128 stands for zero in the data rows.
Here are some rows, each followed by its group. Groups can overlap.
[171  84 151  89 158  58  50  75  92  51  47  48 171 179 178 119  49 181 173 123 174  47 176 105 182 141 120 169 181 113 179 103  99  74 179 174  75 144 170  49  75 148  90 163 101 177 178  74 178 150 103 111  75 172 107 182 174  51 127 139 143 174  42 115] Kz
[171 181 179  45 138 171  49  50 168  51  47  48 171 179  49 179 152 181  55  56 115 178  99 176 182  47  51 169 137 173  49  56  47 162 179  43 179  48  40 173  54 177  46  46 179  46 178  66 178  47  45  72 177 131 179 182  53 182 170 179 179  74  42  50] Kz
[128  51  86 162 115 147 173 174 155 116 162 116 105  87 173 151 169 150 173 136 103 117 156 143  92 146 170 153 107 173  85 151 178 116  83 174 110  48 170 173 147 101 145 126 148 146 178  47 134  92 159 156 116 104  89  51 166  95 134 173 129 174 173 133] Jl
[106 181  48 176  70  40  49 101  65 176 149 148 141  48 178  86  54 112  81 172  43  78 176  89 164 177  51  56 130  60 179 176  99 164 175 151 164 150  95 132 177 103  46 176 179 171 178 178 178 132 148 107  92  52 155 163 174 182  60 179 129  52 169 181] Zb
[171  91 176  99 170 162 109 101 147  78  71  84 171 159 145 119 108 179 173  81 169 109 129 176 148 109 103 169 149 170 130  88 116 112 133 131 152 108 141 136 118 158  61 144  92 171 145 167 173 116 125 113 142 139  59 182  86  70 170  83 174 104 106 124] Gn
[167 119 179  45 170 131 125 110 168  92  72 162 171 179 172  74  70 181 173  56 174 144 172 176 182  50  51 169 178  83 111  64 102  48 128 150 179  98 132  73  84 158 162  91 110 133 157 178  95 175  79 130 177 116 155 182  60 118 126  98 121 174 132 103] Kz
[157  98 127 117 155 152 160 161 158 125 155 118 120 117 104 107 173 125 140 146 130 104 115 132 100 127 170 144 112 160  97 131 124 121 125 133  58 126 121 142 123 118 119 115 110 177 130 141 113 124 168 146 174 168 119  77 131 113 165 128 128 172 139 102] Jl
[157  51 179 136 170 117 148 108 168 109 128 163 167  72 178  86 173 155 141 172 170  85  51 169 157 139 134 143  96 140 101 140 154  78 106  43  81  48 147 117 112  91 177 170  49 170 139 123 124 173 159 175 115 152 151  51 119  89 150 111 105  97  42  73] Jl
[106 101 159 140 128 171 173 166 152 179 164 176  60 168 125 145 173  99 137 108  43 135  57 139  64 131 170 131 158 108  90 140  90 137 165 174  50 179 158  60  98  99 177  78 120 177 130 155  59 175  97 175 150 172 179  51 163 142 116 114 112 174 173  87] Qp
[ 47 181 179 113 149 150 173 113 154 179 129 176  53 179  93 179 173  50  55 115  43 178 176 176  60 177 144 137  50 124 136 107  47 176 179 174 100 138 112  49  64 138 172 157  49 177 178 137  52 175  60 148 177 172 179  56  60 182 108  54 145 136 173  50] Zb
[171  98 154 100 170 171 147 107 168 106 104 113 158 125 123  84 173 135 162  92 162  87 176 176 125  82 152 169 135 158 129  97  70 104 135 162 155  94 154 110 112 158 122 109 112 152 158 140 155 175 105 175 130 172 179 129  53 102 154  59 137 135 149  85] YT
[166 181  93 107 113  50  49 157  74  51  79  48 112 138 125 128  49 181 173 102 167  68 176  89 182 178  51 169 181  88 106  96 178 122 179 174 179 148  40  49  76  46 110 129  87  46 178 178 160 132  76 132  90  92  82 182 144 100 158  96  92 139  42 181] Kz
[171 145 100 147 151  46 136  53 129  98  93  83 171  77 178  79  91 180 173  71  45  94  66 137 182 149 115 166 137 113  75 102 113 153 179 174 166 179 111  88  78 108  61 167 167 105 124 134 178  87 176  89 167 106 124 168 142 109 146 103 125 156  64 181] Jl
[164  74 122 116 155 151 146  93 163  91 110 117 162 118 154 131 132 143 173 103 165  97 176 159 120 107 136 169 134 158 140 102 121  85 128 139 162 128 168 130  86 113 121 153  98 165 129 171 123 158 125 142 106 172 107 159 107  72 163  84  89 150 133 137] Jl
[150 115 173 103 170 162 120 144 165 114 162 128 145 170  90  93 173 130 117 107 149  92 166 171 100  78 143 156 125 160  83 103  98 102 111 115  89 179 164 120  69 132 162 163  51 157 138 106 133 175 109 171 139 172 178  98  83 114 170  93 127 105 130  60] Qp
[171 181 179  74 170 171 143  61 168 125  81 144 171 170  63 179 169 155 132  56  43 102 151 175 149  47 170 169  73 126  49  62  47  95 179  70 178 149 114 128  67 177 100 130  67 177 156  76 158 175  82 144  96 172 179 118  59 159 170  58 179 174  99  50] IX
[171 120 142  95 170 171  49 144 123  51  59  95 171 133  87 152 144 181  75 130 174 162 163 102 182 139 170 159 140 173 117 100 145 127  95  43 105  86 119 173 113 177  46 176  49 174 146 116 173  47  68 175  46 133  73 148  53  97 170  88 142  53 102 113] Gn
[165 133  68 164 146  40 150  53 131 113 136 107 171  65 178  62  84 181 173  68  43  82 100 125 182 160 126 156 153  96  93 124 136 135 179 174 166 179 118  68  68  76 101 158 119  90  97 132 142 100 176  75 165  95 122 160 172 110 134 103  81 174  88 181] Jl
[129  83 115 129 141 169 173 160 167 143 169 141 108 126 113 137 173 121 140 139 114 128 117 125 105 124 170 145 130 153 105 126 150 117 110 133  69 145 154 140 123 103 133 118 122 143  80  73 100 139 152 175 139 172 107  83 145 105 154 129 110 160 142 111] Jl
[171 181 179  45 170 171  49  50 168  51  47  48 171 179  49 179 121 181 113  56 157 161  97 176 182  47  51 169 100 173  66  56  47 131 179  43 179  89  40 173  69 177  46 122 111  58 178  56 178  47  45  80 177 136 154 182  53 182 170 108 179  60  42  91] Kz
[140  95 179  45 170 110 152  80 168  85  89 176 171 179 178  70  59 181 173  56 174 167 176 176 182  52  51 169 181  54 121  60 138  48 103 151 179  99 166  62  82 133 177  65 159 129 117 178  52 175  45 156 177  88 139 182  53 130  90 104  58 174 147 110] Kz
[145 128 172  60 170 146 142 157 168 109  69 153 156 179 150  78 105 181 173  56 168 156 176 176 182  68  64 169 170  59 108  67 118  48 101 164 174  73 152  89  95 152 177  80 110 177  85 178 125 175  87 124 177 101 179 182  53  96 133 110  75 174 135 111] Kz
[ 55 181  48 176  70 135 121 128  55 179 174 113  53 110  49 179  52 100  55 172 159 155 141 122  51 142  53  56 101  65 168 176 134 176 110 145 130 178 117 173 177 177 119  46  88  49 178 178  87 154 176  83 158 143  92 153 141 182 101 179 179  52 103 116] Qp
[ 82 181  48 153  54  40 173  65  55 124 174  48 107  48 178 179  49 181 159 165  64  47 107  45 182 178 165  69 181  78 179 176 178 176 179 141 179 179  43  86  86  46 177 135  94 133 109 110 149 111 176  87 111  64 113 182 174 163  75 179  64 125  42 181] Zb
[ 47 164  94 176  67 150 173 174  73 179 174 176  53 132  67 161 121  67  66 172 110 178 130  58  67 164 108  56 111  92 179 176 132 176  70 109 132 118 104 173 177 116 126  87 134  85 121 116 117 166 147 132 155 108 163  88 170 182  53 179 174  84 173 132] Zb
[171 181 176  55 146 110 156  66 117  51  67  48 170 139 178  49  79 181 173  72 174 126 168 152 180 141  85 169 126 173  83  88  88 132 179 153 124 128 153  49  54 136  64 158  49 177 178 178 178  81 176  75 177 159 129 182 126 103 145  54 175 112  90 166] Jl
[164 181 110  55 170 171 146  56 168  91  47  48 157 106  49 179 161 133 142  56 172 144 176 176 175  47  51 169  89 173  49  56  47 149 179  61  67  91  40 173  54 177  46 126 103  97 178 122 178  96  77  56 177 172 179 162  99 173 170  65 179  77  42  50] Gn
[ 67 155 141 176  58 111 138 174  58 179 167 159 132 165 168 153  90  55  77 160 118 129 176 135  77 178  67 101  99  83 160 176 122 175 113 172 179 179 130 124 177 129 177 103 179 145 156 178 115 172 127  53  91  52 125 146 174 146 106 179 163 128  85 163] Qp
[106 181 136 176  54  97  80 174  71 179 145 121 127 118 128 179 127  69  57 172 161 178 107  94  78 138  51  64  63  81 128 176 148 176  82  94 179 179  85 162 177 158  50 161 123  64 172  83 117  62 150  72  71 117 152 115 159 157 106 179 137  90 145 163] Qp
[ 47 165 133 171  94 170 173 174  87 179 174 176  53 179  80 165 167  50  55 144  43 178  54  88  51 154 130  69  91  63 179 176  47 176 132 173  71 147 155 114 154 138 174  88  99 177 149 121 112 170 107 141 177 165 179  63 156 182  53 168 164 107 173  72] Zb
[133 178 133 133  71  91  52  63  85 122  95  60 128  82 158 179 106  62 173 166 154  81  74 176 158 178 146 105 142  94 172 159 178 176 158 174 160 179 156  86 177 125 125 176 140 155  57 165 178  93 176  48  59 147  71 156 135 132 136 179 144  62 104 150] Jl
[171 181 179 100 154 138  49  82  94 103  58  48 170 179  49 144 173 181 136 121 153  93 176 133 174  93 146 143 107  93  49  84  67 145 179  43  83 179 165 137 129 177 177 154 150 129 178 107 178 129  45 175  68 130  48 170 174 104 170 148 179  54  42 100] Jl
[171 102 138 112 167 137 103 123 142  86 119  77 171  93 135 104 133 158 161 106 139  88 176 145 154 109 167 149 128 173  83 108 160 113 143 104 124 153 141 154 137 155 108 147 152 146 147 164 178  69 169 126  76 115  57 152 124  77 170 114 161 130 110 145] YT
[114  99  97 131 143 148 162 159 142 144 159 145 106 148  92 134 173 123  82 165 119 166 119  94 100 148 170 112 117 161 137 139 147 141  97 135  71 121 156 153 158 100 127 153 121 147  85  86 132  93 170 175 149 164  97  87 135 150 131 155 141 124 150 112] IX
[ 47 181 108 176  98 109  60 130  55 179 131 176  91 102 124 143  85  58  55 171 111 178 126  68  85 144  51  56  65 105 173 176 107 176 174 109 164 179 121 173 177 156 164  91 179  46 165 174 130 148 176  56 166  75 176 126 145 182  53 179 152  52 173 140] Zb
[124  82 105 139 151 171 169 174 151 119 174 134 114 105 133 138 173 125 146 160  89 138 123 108 130 141 170 127 105 156 153 122 156 120  84 174 124 179 146 173 155 100 177 148 155 111 132  53  94 175 118 126  85 172 160  56 126 142 164 114 158 139 158 126] Jl
[171 100 179  91 170 171 128  93 161  72  73  83 171 158 157 135 116 181 173  82 143 100 133 176 127  98 113 169 119 173 110  69 113 129 143 127 100 102 170 135  90 153 113 148 135 151 167 148 178 125 126 118 135 141 126 168 107  68 170  82 164 107 116 108] Gn
[114 159 140 138  78  61 101 115  91 158 156 127 120 125 143 179  99 144 131 172 116 129  72  51 131 178 128  82 129  90 179 176 125 176 137 113 135 179 127 142 135  95 167 174  87 102  75  97 170  86 176 106 151  95 111 115 140 154 100 179 145 121 129 180] Qp
[148  86 153 106 170 154 164 125 168 115 125 173 163 150 150  97 118 149 173  83 174 130 176 176 128  99 123 167 161 101 130  90 119  82 109 151 145 104 141  91 103 118 155 104 121 143 109 171  65 175  91 175 138 158 157 154  65  93 129  88  69 174 173 108] YT
[145 181 102 176  81 150  96 174  68 179 109 153 101  63  49 172 160 112  61 171  62 132  45  85 106  68 131  85 113  54 162 153 125 160 179  43  98 162  60 173 177 177 105  60 179 130 178 129 178 108  45 149 117  52 132 131 173 169 134 179 179  67  87 124] Qp
[134  77 134 105 141 127 161  77 168 133 136 101 166 172  95 151 143 110 169 140  83  98 148  91  97 132 168 161 159 173  94 134 106 136 138 118 130 179 112 118 130 116 102 124 176 143 116  89  93 149 176 175  92 172 100 114 110  71 134  74 177 174 173 102] YT
[165 127 179  45 170 115 116  84 168  66  60 172 171 179 178  86  51 181 173  60 174 149 176 170 182  48  51 169 175  77 109  56 125  48 140 154 179  48 138  67  78 164 177  46 131 156 146 178  90 175  86 107 177  96 154 182  69 108 125 121 110 174  99 118] Kz
[162 109 179  55 170 130 139  76 166  74  73 144 171 179 178  87  80 181 173  64 174 130 158 176 182  76  55 169 178  87  93  58 108  52 136 158 176  79 139  80  93 166 170  88 119 152 152 178  99 171  80 113 164 114 126 182  74 108 120  99 116 174 112 111] Kz
[ 47 181  83 176  54 117 145 174  59 179 174 176  53 115  84 170  96  52  58 172  85 178 124  45  71 167  90  56  99  63 179 176 150 176  89 124 157 143  83 173 177 135 126 111 168  59 143 114  92 160 145  89 139  52 171  82 174 182  53 179 179  57 173 157] Zb
[166 107 156 150 134 118 161  86 143  99 132 122 137 137 154 166 114 172 169 113 155  94 129 145 127 102 156 148 181 107 106 107 125  73 107 107 120 111 108 149 111 129 177  75 179 117  97 104  87 175  83 153 128 155 115 148 107  97 170 139 116 174  83 137] IX
[130 104 111  97 162 169 166 138 168 138 174 142  93 124  64 131 173 111 117 130 155 137 162  93  80 109 155 163 181 173 133 123  97 139  87  96  53 115 142 173 120 118  66 134 120 119 126 121 133 154 164 175 169 172 136  94  78 126 145 114 137 132 163  59] YT
[118 111 118  87 169 171 173 141 162 152 174 156  89 132  49 123 173 101 127 148 141 133 150  98  69 115 150 155 181 173 131 129 101 145  84 115  72 127 156 173 121 116  84 176  97 138 117 144 117 153 170 175 155 172 162  89  81 130 133 106 116 129 173  50] YT
[ 84 112  89 147 106 144 171 174 107 179 174 149  73 160  54 151 122  94 105 172 130 155 172 101  71 149 141  81  85 113 179 176 153 176 100 117 140 108 149 159 177 108 137 161  93 108  79  74 143 101 176 165 146 141 137  84 159 170  87 179 141 103 152 117] IX
[ 70 125  49 169  98 160 173 162 102 179 174 176  53 125  67 165 150 120  90 172  97 178 134  57  78 139 170  85 149 141 179 173 149 148  51  89 121 141 133 169 177  90 124  59 179  96  70  81  97 175 168 163 159 122 145  88 174 168  75 174 143 122 173 149] Zb
[ 52 150 135 151 119 165 171 174 104 179 170 176  53 170  71 143 173  65  55 150  43 178  61 114  51 139 164  93  92 118 164 168  51 176 147 174  63 147 154 107 143 138 163  93 102 177 148 120  87 163 103 166 156 172 179  56 138 182  60 146 167 116 173  55] Zb
[118 103 179 118 164 171 133 170 160 179 171 173 123 156 101  77 168  93 126  73 100 143 176 150 108 131 160 153 114 106  49 104  70 115 172 174 131 179 170  81  54 100 177 149 179 177 117 171  77 175 144 175  98 168 177  87  96 112 105  74 102 169 139  90] Qp
[ 99 118 121 158 124 120 162 174 101 179 174 139  53 101  53 147 157  93  74 168 114 175 105  89  75 140 141 102 140 140 173 158 109 152  93 171 113 122 126 160 165 134 171 116  84 140 122  52 128 156 131 175 177 156 168 106 144 164 109 179 160  86 159  91] Qp
[149  74 177 145 138 171 173 174 126 101 139 144 126 146  77 179 173 141 173 115  79 139 176 176 111 130 140 115 122 143  88 131 132 157 120 125  50  83 129 172 124  81 177 176 131 177 178 178 178 157  90 128 177 165  71 112 129 182 170 133 116  69 173 120] IX
[171 164 124 126 135  90 106 110 128  51  47  48 171  83 178 119 124 181 124 100  95 162  49 154 182 146 156 151 145 173  69  94  68 137 179 124  88 168  46 123 107 144  46 176 128  56 116 116 178  47 176 129 128  60  65 161 129 163 148  99 129  93  42 181] Jl
[154 108 118 131 134 137 118 131 133 121 136 120 136 134 146 139 173 121 129 157 143 103  92 132 120 123 144 124  99 147 120 138 136 136 151 123  82 134 159 138 149 127 176 176 109 125 115 108 135  80 165 123 120 105 102  98 159  97 157 134 121 145 121 130] Jl
[150  82 107 129 159 165 158 151 168 122 151 153 130 139 116 124 161 127 134 117 157 122 176 148 104 111 168 149 143 149 105 119 110 109 114 119  98 138 170 130  98 113 112 131 106 144 104 101 117 174 139 175 136 172 131 102 106  92 153 107 121 174 164 105] YT
[167  85 148 110 164 137 144  82 167  93  98 109 171 159 167  94  97 170 173  84 174 109 169 164 132 107 120 166 153 133 136  89 128  89 118 153 142 113 170 100  98 116 137 125  96 158 130 155 115 166 125 140 109 149 114 179  99  77 148  93  93 164 136 131] Jl
[162  89 157 139 154 148 173 142 168 127 158 154 162 142 122 123 162 142 164 123 118 110 140 160  96 120 170 159 149 139  91 109 136  90 108 147 154 116 159  99  96 112 110 136 149 136  94 116 127 150 108 144 133 172 130 116 131  82 159  84 100 154 159 145] YT
[137 154  81 128  81 121  62  87 108 120  71  60 122  53 178 144 134  97 161 172  71  47  92 156 180 178 166 134 167 133 145 146 161 176 179 174 135 128 132  84 177 129 135 176 162 126  47 151 178  63 176  61 177 157  48 142 169 114 142 153 179  85 144 128] Jl
[170 110 138 129 141 130 108 135 127 117 132  84 151  89 136 104 156 129 128 154 123  97 109 135 136 131 151 137 117 172 109 139 119 122 139 127 110 102 166 145 145 145 133 170 161 150 115 122 160  63 159 113 133 119 107 124 145 107 166 134 135 123 118 139] Jl
[120 133 179  60 170 112 114  50 168  59  72 151 171 179 178 116  49 181 173  56 174 178 176 176 182  59  51 169 181  81 154  56 161  48 105 167 179  86  86  49  75 161 177  46 179  52 178 178  52 175  45 148 177  80 164 182  71 134  53 118  87 174  99 153] Kz
[127 160 129 175 103 113  78 161  92 150 133 119 130 111 124 150 130  89 103 172 137 120  99 123 113 145 109  81  86 123 162 176 156 162 139 120 129 141 136 167 177 158 146 176 151 117 144 144 149  85 159  84 111  94 113 121 163 153 108 179 152  75 141 152] IX
[171 181 128  45 151 171 122 120 168 134  75  82 109 179  49 179 173 181  80  57 131 114 109 176 182  47 170 169 147 173  49  72  47  62 170 120 112  48  45 145  70 177  58  46 179 112 136  47 178 120  45  69 163 172 179 170  81 182 170  90 179 174  69  50] Kz
[171  89 123 143 155 129 144 104 163 114 131 112 171 104 153 104 139 136 168 121 174  90 153 138 120 119 158 166 141 166 121 120 146  93 124 114 107 136 170 125 112 113 115 168 101 119 117 164 111 125 152 166 102 169  78 149 111  83 164 116  90 165 132 147] Jl
[152  81 179  85 170 125 158  84 168  90  86 169 171 179 178  67  75 181 173  61 174 145 167 176 170  87  81 169 181  69 123  65 134  48 127 166 170 131 156  58  68 134 177  68 105 136 123 178  55 175  85 138 163 120 129 182  80  99 107  98  73 174 146 119] Kz
[148 140  48 116  78  40 102 115 113  82 174  48 149  97 162  75 125 181 173 171 135  92 176  80 182 178 170 119 181 173 137 158 178 113 155 116 121 179  89  83 154  46 163 176 179  97 175 109 178  62 149 140  46  53  61 182 170  69 170 112  93 125  42 181] YT
[ 96 181  57 176  76 157  76 174  64 179 129 159 113 155 164 174 153  67  55 171 150 143  65 151 105 178  51  56  55 156 179 176 149 176 119 147 110 117 119 156 130 177 144 176  74  57 108 178 178  69 137  62  46  52 115 149 174 182  59 122 103  52 157 117] Zb
[171  86 158 105 170 133  88  79 150  69  80  68 171 177 173 120  71 181 173  82 174  95 121 176 170 131  89 162 175 122 147  87 148  94 158 174 155  86 170  81  99 120 109 145 104 140 112 173 144 151 174 127 126 172  70 182 151  62 136 106 118 162 104 146] Kz
Which 4 groups are nearest to each row below, nearest first, going by the distance to the centre of the group?
[171  86 167 106 170 171 129  99 168 108 100  99 169 127 140  69 114 148 173 105 149  99 176 176 136 106 144 169 124 138  74  94  77 122 129 160 102  95 146 101  74 156 100 138  49 177 149  97 128 168 130 138  72 172 121 152  99  72 165  54  94 136 133 105] YT Jl Gn Kz
[ 84 115  95 158 115 157 173 174 130 168 174 161  65 128  88 150 172 110  89 164 125 169 137  93  83 144 148 112 134 145 144 160 151 154  89 116  92 107 125 157 150 102 118  89 123 126  98  80 117 146 146 169 156 155 133  87 174 162 109 150 138 127 162 118] Qp IX Zb YT
[146 141 122 156 135  89  53 128  98 112  80  96 171 105 178  81 130 116  73 150 135 164 110 142 151 160 146  96  75 164 154 166 121 150 163 134 141 173 138 118 177 148  94 176 127 123 100 175 169  47 175  96 113  80 120 134 157 170 131 158 134  67 162 181] Jl Qp IX Zb
[162  81 129  78 170 156 119 120 163 102 113 138 155 153 145 106 122 103 155 106 148 111 161 142 101 121 144 147 126 153 139  93  93 122 102 129 172  91 170  91  82 114 171 148  49 141 101 178  86 175  93 175 115 171 140 143  73  88 152  87 101 166 150 103] YT Jl IX Kz
Which 5 groups are nearest to each row below, nearest first, going by the distance to the centre of the group?
[ 47 181 153 171 142  40 173 139  91 179 172 176  53 157  57 179 166  63  55 172  43 178  62 127  68 150 134 117 181  99 129 173  85 176 108 174  72 179 155 111 132 138 177 164 179 135 115  91  52 126 124 166 177 172 179  51 154 182  80  54 168  95 173  93] Zb Qp IX YT Jl
[ 47 174  59 176  54 152 173 152  75 179 174 176  53 117  76 179  64  61  83 172 125 178 149  45  82 178 125  56 160  93 179 176 172 176  48  43 160  99  40 173 177  63  89  90 176  64  78  75 106 175 137 152 129 106 165  84 158 182  53 179 162 128 173 157] Zb Qp IX YT Jl
Which 4 groups are nearest to each row below, nearest first, going by the distance to the group's nearest row?
[ 47 144  48 176  76 171 173 102 168 179 174 176  53 125  98 179  49 145 143 125  67 178 176  45 182 178 168 148 181 154 145 161 178 154  48  43 179  99  40 153 115  46 115 140 123  46  47  47  54  53 176 175  46 164  53  92  53 182  53 104  56 174 173 181] Zb IX Jl Qp
[ 94  96 108 107 139 171 156 174 164 128 170 137  83 143  72 146 170 146 123 159 174 108 176 163  79 135 138 162 177 147 127 121 178 136  83  54 110 117 168 136 141 111  53 144  54 117 106  64 101 175 146 175 102 172 127 121 111  99 170 108  88 139 158  60] YT Jl IX Qp
[171  97 174  91 170 151 103 102 156  79  68  95 171 165 158 112 117 179 173  83 170 103 149 176 152  98 117 169 136 150 104  79  97 116 131 155 151 117 145 114 100 154  99 129 111 168 161 150 157 142 113 125 136 142 106 174  92  90 168  83 146 132 107 111] Gn Jl YT Kz
[ 98 181 179 162  81  40  49  84  55  51  47  48 124 142 178  77 172 181  68  86 129  50  45  73 182 178 105 136  70  94 176 170  55 176 179 117  50 179 125  49  54 177 177 146 105 177 178 136 178  47 139  48 177  52 179 182 174 117 157 120  51  61  42 181] Jl Qp IX Kz
[171 181 179 135 158 171  49 108 118  70  47  48 171 129  97 115 173 131 132 112 174 177 103 176 154 118 102 166  68 173  71 135  64 121 179  43  89  86  84 153 150 177  46 173 150 177 178 178 178  47 106  88 149 160 107 163 148 171 170  84 179  52  90 118] Gn Jl YT Kz
[ 74 181  48 165  54  40 132  79  63 172 172  69  88  48 178 179 152 181 173 172  43  93  45  46 182 178 170  75 181  54 171 174 178 170 179 142 179 179  40  53 116  46 177 117 179 134  47 118 145 175 176 104 101 139 103 181 174 147 147 179 112 143  42 181] Zb Qp Jl YT
[138 123 167  70 170  64 173 110 168 104 152 176 171 120 113  49  66 131 111  56 121 103  45 176 132  78 170 169 133 173  68  67  47  48 122 110 112 106 170 106 109 162 165 122 152 177  47  68 157 175 176 111 177 172 179 131  53 171 170  63  95 174 173  80] YT Qp Jl IX
